In the data rows, the value 128 means zero.
Some points, each followed by its number:
[146 149  99 132 130 120 134 111 136 119 143 135 137 112 103 100] 0
[109 146 125 125 157 128 130 142 135 124 117 113 151 148 130 155] 1
[123  96  72 101 146  49 184  76  97 116 155 150 205  33  87  60] 2
[  0 247 125 181 255  18 162 101  31  58   0 255 255  81   9 255] 3
[132 136 115 128 173 103 145 117 119 117 137 146 183 114 106 137] 4
[121 143 143 126 138 139 110 152 104 132  92 125 111 138 125 137] 5
[179 156 107 152 136 179 101 137 145 119 161 154 105 146 130 155] 6
[137 120 130 151 152 156 144 122 124 116 117  88 150 136  94 107] 7
[ 86 151 183  81 194 126 171 243 100 139  61  95 245 146 153 255] 8
[129 147  90 127 170 217 166 201 113 126  94  58 184 168 167 144] 9
[129 117 147 144 173 126  99 117  94 134  98 147 155 120 138 137] 10
[130 134 115 136 115 118 111 111 161 131 141 124 128 114 127 118] 11
[178  71 185  61  44  76 145 147  62 150 179 214 131 139 184 124] 12
[133 135 122 113 105 125 148 115  77 127 122 161 148 129 131 104] 13
[125 132  75 158 112 143 117  99 181 120 150 105 124 122 128 116] 14
[ 56 159 105 140  85 156 179 123 112 112  78 176 162 135 174 234] 15
[140 141  92 149 188 160 122 117 117 103 114  85 115 178 111 117] 16
[111 170 165 117 149 157  88 193  61 139  35 116  89 160 121 144] 17
[132 107 148 151 125 112 108  82 107 131 135 166  81  98 100 108] 18
[127  86 104 164 187   0   2   0 124  89 161 255  60   0   0  74] 19
[146 145 117 122  93 144 138 110 134 122 147 121 116 142 105  86] 20
[120  74 225 170   0 207  72  93 212 181 229 163   0 126 203  94] 21
[137 107 152 137 113 138 123 112 105 130 159 161 120 137 127 114] 22
[130  88 142   0  79   0 221   1  39 125 165 213 255 113 129  52] 23
[113 128 134 134 118 110 113 120 126 133 101 133 113 101 121 128] 24
[135 137 127 131 163 131 130 128 153 113 134 102 141 170 127 165] 25
[139 135 124 130 136 138 130 142 143 123 136 127 139 131 132 154] 26
[ 91 104 151 100  99 121 190 171  89 134  98 141 198 126 181 183] 27
[149 145  66 142  91 128 122  66 211 126 175  86 135 121 121  61] 28
[128  98 124 100 145 104 163 230 117 134  97 104 192  41 125 142] 29
[111 134 131 133 145 122 133 130 143 121 125 134 138 126 130 180] 30
[131 134 159 140 190 133  82 116  94 133 111 160  99 153 133 153] 31
[122 125 130 137 155 126 118 120 121 122 114 115 122 131 103 121] 32
[102  68 184 162 139 112 127 122 105 132 109 142  89  72 101 132] 33
[130 109 107 131 159 108 126 106 134 118 131 108 140 110 109  94] 34
[161 117 177  90 172  63 111 112  79 131 130 149 130 147 103 113] 35
[139 159 114 110  78 146 122 122 120 129 123 147 108 161 144 128] 36
[127 114 115 140 146  81 105  84 131 117 138 161 112  87  92 113] 37
[ 89 158 128 140 205 102 137 121 102 110  97 164 193 115  96 197] 38
[122 124 132 134 130  99 100 119 119 123 113 150  91 100 102 126] 39
[122 127 134 116 109  71 122  98 132 130 137 144 143  99 107 111] 40
[166 125  93 110  48 111 115  57 149 132 183 174  80 118 147  68] 41
[ 95 141 108 138 156 130 145 138 164 116 114 110 155 116 133 192] 42
[120 137 134 129 136 140 129 119 127 127 133 134 131 145 126 140] 43
[222 200  82  98 126 135 129  70   0 113 147 149 220 214  51   0] 44
[118 128 149 125  78 119 121 150 170 143 140 111 109 134 161 158] 45
[116 137  95 145 220 151 125 108 156 123 156 109 176 175 160 158] 46
[156 157 112 137 139 154  94 130 129 117 115 112  87 154 106 103] 47
[125 131 123 108   8  81 107 141 158 154 121 106  82  68 117  54] 48
[133 140 112 139 109 118 102 106 169 133 143 124 132 113 127 113] 49
[152 159 146 121 133 134 108 135 121 119 122 127  98 172 113 143] 50
[163 145 118 158 137 140 102  56 130 115 144 144  94 127  81  87] 51
[122 144 134 159 140 153 107 109 143 122 118 130  97 137 111 155] 52
[116 135 114 134 137 136 131 151 166 127 140 108 121 145 150 161] 53
[148 101 130 108 104 151 158 124 121 141 164 103 129 135 138  49] 54
[119 105 127 160 230 114  79 134 152 107 114 123 147 125 111 178] 55
[127 139 140 127 110 115 112 135 135 125 120 138  97 122 113 141] 56
[124 126 125 123 123 112 128 133 139 131 135 125 123 119 129 122] 57
[131 123 138 141 163 131 103 121 104 135 103 143 148 122 139 135] 58
[119 130 169 112 106 128 140 147 144 134 142 130 114 144 135 164] 59
[121 152  98 124 163 147 143 146 119 122 130  99 158 176 133 126] 60
[127 149  96 138 148 147 122 115 150 123 143 111 123 155 136 122] 61
[112 118 140  95 156 140 172 114  83 134 137 111 189 164 123  86] 62
[132 109 106 132 157 105 122 104 137 119 134 116 135 105 107  98] 63
[112 167 108 129 144 119 129 143  86 123  83 146 143  94  89 109] 64
[148  90  92 111 114 129 160  90 136 129 175 127 165 141 172  92] 65
[111 168 141 212 159 203  78  85 176 114  98 120  49 152  92 193] 66
[130 106  96 131 169  90 121  92 138 114 125  97 145 104  97  77] 67
[116 139 135 149 219 179 142 103  60 118  70  75 191 159  79  89] 68
[168 159  75 138 134 142 111  94 202 119 194 105 118 156 131  98] 69
[120 151  95 131 140 149 132 148 153 124 133  93 129 158 139 130] 70
[136 121 131 134 112 126 115 135 132 131 120 123 114 109 126 111] 71
[134 147 121 144 144 123  94  98 101 131  93 141 132 111 108 101] 72
[123 129 133 144 143 136 118 121 123 124 117 133 125 125 114 138] 73
[125 120 136 135 178 113 127 115 118 124 142 171 159 117 133 185] 74
[164  58  59  56   0 101 182 107  99 153 162 117  93  74 182   0] 75
[ 81 141  89 125 115 176 223 146 127 105 103 104 227 173 185 205] 76
[117 125 121 126 129 131 143 118 134 125 133 117 137 131 123 122] 77
[120 128 116 147 131 168 122 118 152 130 133 107 126 140 145 118] 78
[ 57 135 157 128  53 158 152 203 143 145  67 160 127 100 214 252] 79
[120 111 171 144  62 159 105 116 157 147 162 137  61 128 158 107] 80
[110 153  82 117 144 136 126 170 175 137 129  59 138 136 149  91] 81
[146 117 127 102  65 120 162 130  60 136 126 175 147 109 142  83] 82
[ 60 129 149 123 158 132 178 255 190 149  57  61 184  51 186 255] 83
[123 140 117 122  89 169 153 161 127 135 108 117 139 138 170 136] 84
[ 64 133 131 152 162 159 113 166 127 128  49  76  98 124 116 158] 85
[107 116 178  85  86 139 176 198 101 143 107  85 134 144 136 127] 86
[109  95 153 128 105 145 140 128 125 140 142 118 131 122 146  99] 87
[129 137 146 138 134 133  96 132 132 132 120 147  87 134 131 157] 88
[139 114 157 109 151  90 114 119  80 135 120 150 122 125 114 107] 89
[155 133 115 124 111 147 136 136 148 127 154  98 142 159 139 117] 90
[199 156 122 120 177 190  88 137 110 136 126  80 102 202 142  61] 91
[124 152 161 103 192 108 160 206   1 126  79 182 214 126  95 162] 92
[124 126 137 123 136 105 116 141 135 122 114 121 125 113 110 139] 93
[111 105 143 109 102 109 134 147 101 139 113 154 133 115 151 142] 94
[ 89 111 150  82  71 131 161 186  75 148  78 126 135 145 186 148] 95
[129 128 129 138 149 103 124  99 128 123 149 169 129 112 118 149] 96
[149 113 140 133 116  94 108  92 125 129 147 160 104 109 121 116] 97
[159  91 158  89  75  91 140 133  86 145 163 191 131 131 164 125] 98
[100 146 146 132 166 172 107 177  91 134  61  91  92 172 146 158] 99
[128 112 117 123 102 119 151 118 124 127 137 139 142 109 137 114] 100
[147 116 143 112 194 160 142 194 162 124 125  35 165 197 162 165] 101
[125 130 130 134 150 141 132 122 110 125 111 115 143 137 116 117] 102
[121  91 101 121 101 127 189 116 165 124 161 102 170 117 171 126] 103
[151 124 118 127 132 121 151 140 129 123 159 140 145 119 125 124] 104
[111 148 118 130 134 140 122 162 182 132 149 101 110 162 161 173] 105
[245 158  43  75   0 204 216  63 103 116 240  54 111 185  52   0] 106
[159 133  74 119 145 110 185 110 134 115 167 104 187 108 103  61] 107
[116 122 128 132 102 136 139 131 132 131 127 155 137 116 161 161] 108
[186  93 193 121 144 102 118  93  28 143 121 155 137  97  63  15] 109
[159 123 167 136 116 126  99 115 108 139 137 159  89 117 107 105] 110
[129 124 175 105 197  78 116 146 104 118 114 139 180 144 107 182] 111
[129 135 140 137 134 130 102 129 132 130 124 143  96 132 130 150] 112
[136 139 119 139 137 134 114 112 112 127 102 127 135 122 119 105] 113
[156 134 111 128 110 153 139 136 153 126 157  95 145 162 142 115] 114
[147 119 120 129 146 117 136 115 124 127 154 144 147 116 125 112] 115
[132 171 158  93 129 136 128 238 111 136 104 100 153 180 136 167] 116
[122  98 130 142 199 105 100  80 159 133 145 124 124 116 144 134] 117
New points follow, each followed by the numbers of its three nearest points above by angle, smallest number first.
[118 131  64 168 109 145 118  91 197 117 154 102 122 118 128 122] 11 14 28
[127 113 126  52 100  42 175  74  81 128 138 159 219 127 132  86] 2 13 23
[126 137 134 129 113 159 128 145 135 132 129 118 114 145 134 127] 78 84 105
[159  79  81 100 104 122 173  79 126 128 187 131 176 140 178  68] 65 100 103
[128 117 200  91 210  51 117 158  93 120 110 150 198 137  99 196] 38 92 111
[118 126 148 110 110 134 147 158 117 136 119 112 130 138 133 129] 86 95 116
[ 71 129 153 161  80  67  75 104 116 147  18 152  74  21 115 131] 24 33 39
[120 128 133 125 134 104 117 146 139 120 109 115 125 112 106 140] 24 85 93
[115 134 146 113 151 129 142 165 120 129 106 113 165 137 138 170] 1 8 83
[106 129 139 127 141 131 143 189 145 136 105 109 146 104 145 168] 8 29 83
[155 166 154 119 141 132  98 132 117 118 122 132  85 184 109 153] 50 88 112
[130  92 160 170 127  99  97  45  94 130 140 190  51  79  81  97] 18 19 97
[171 185 162 117 140 138  84 138 115 115 116 134  64 208 101 167] 50 88 112
[110 104 148 154 160 149 131 131 119 130 101 103 132 116 120 133] 68 85 102
[115 126 127 146 181 125 113 110 115 118 100 102 113 133  77 113] 32 68 102
[130 131 150 135 189 132  86 113  94 134 111 157 108 149 134 147] 10 31 58
[135 140 120 132 162 135 129 122 162 115 139  99 136 165 125 159] 25 46 101
[138 104  54 146 169 144 175  95 114 117 162 113 170 105 128  53] 34 107 115
[143 139 121 145 133 134  97  93  95 119 115 139  77 130  77  73] 18 51 72
[141 140 127 133 139 122 127 126 134 124 142 148 134 122 120 141] 4 74 96
[154 136 127 142 126 131 112  84 132 122 145 139 108 129 101  97] 18 51 97
[134 143  77 155 142 171 162 156 160 110 143 104 145 135 129 147] 9 26 70
[129 155 154  97 125 137 131 217 116 135 113 101 149 169 139 154] 8 86 116
[124 128 151 139 186 134  84 119  92 136 105 156 101 143 139 150] 10 31 58
[149 104 142 138 114  92 108  89 124 130 148 167 103 100 123 117] 18 19 97
[ 40 205 107 116 247 127 139 182 156 113  77  69 228 206 139 247] 1 8 42
[108 123 136 138 180 128 138 141 135 122 130 148 162 126 145 221] 30 42 74
[114 121 125 152 185 119 105 104 120 111  99 103 102 125  61 113] 32 67 73
[ 93 129 142 129  91 143 139 162 135 136  98 148 130 114 173 192] 15 79 108
[114 128 139 118 157 123 131 146 117 137 123 122 147 142 146 142] 1 8 111
[120  95 130 165 255 107  53 143 159 103 106 120 146 111 104 204] 55 73 117
[ 82 139 103 140 169 123 146 138 175 114 108 101 165 100 130 204] 30 42 83
[139  96  47 148 170 136 177  88 113 117 164 116 179  91 126  42] 2 34 107
[116 142 136 132 145 150 132 115 125 124 135 137 133 157 125 149] 25 43 46
[134 106 177  78  99 110 169 182  85 145 126 113 163 133 126  99] 82 86 95
[108 120 169  87  90 139 171 189 107 143 111  87 129 146 137 125] 86 95 116
[123 126  96 149 120 140 125 111 162 122 142 115 124 125 131 124] 14 28 69
[115 141 121 119  73 185 160 184 121 142  94 114 143 139 190 145] 79 84 95
[141 148 116 122  89 147 138 114 134 123 145 120 108 147 108  89] 20 41 106
[165 200 115 116 158 255 148 255 138 109   1   0 159 255 151 160] 9 99 101
[136 113 137 123 164 148 136 166 146 127 125  78 147 165 156 149] 9 25 101
[110 115 122 134  77 142 151 135 139 132 130 174 144 104 191 177] 15 79 108
[141 158  92 150 165 178 150 182 140 126 126 113 153 120 140 142] 9 26 70
[184 195  33 174 253 239 127 118 222  69 118   0 175 252  23  77] 7 16 61
[127 141 141 127 110 113 109 136 134 125 119 140  95 122 112 145] 56 88 112
[166 142 124 155 134 137  99  57 129 120 149 145  95 130  83  78] 18 19 51
[135 154 112 185 106 169  79  66 150 129 105 127  32  95  71  71] 18 47 51
[149 155  62 141  85 132 112  65 212 122 165  73 128 128 116  60] 14 28 69
[ 83 146 167 127 176 200 104 228  69 141  18  73  79 190 167 185] 5 17 99
[100 137 104 169 144 238 111 107 192 133 139  61 126 177 182 111] 61 70 78
[148 141 120 119 124 125 130 115  98 125 132 134 148 145 113  94] 13 44 109
[139 105  62 148 170 140 165  96 114 119 157 119 167 104 126  64] 34 107 115
[134 134 100 140 173 147 124 111 120 111 121 101 124 163 113 118] 16 61 68
[144 114 126 143  97 124 102 134 137 136 114 128 101  89 129  99] 24 48 71
[107 135  82 185 161 157 123   0 161 115 234 211  51 162 100  93] 41 51 69
[127 118 118 125 108 120 145 119 126 126 135 137 137 114 133 118] 75 82 100
[178 129 154  94 145  84 104 105 101 127 135 120 111 148  98  80] 35 89 109
[118 137 123 119  83 178 157 178 118 140  94 115 142 136 181 144] 79 84 95
[118  84 143 141 157 120 119 124 144 140 138 117 107 107 138 128] 33 55 117
[106  77 176 156 137 111 128 119 103 135 111 139  97  86 102 133] 18 33 39
[104 143 141 131 158 172 113 181 100 135  64  90  97 167 148 153] 5 17 99
[136 159 118 109  69 145 124 121 116 127 124 151 109 161 148 130] 36 41 84
[120 121 129 121 130 119 137 164 123 128 113 126 147  97 127 142] 8 29 83
[178 153 123 157 110 134  95  36 129 116 154 159  77 132  66  64] 18 20 51
[ 81 161 193 100  63  96 126 161 125 139  98 157  82 115  93 178] 56 59 79
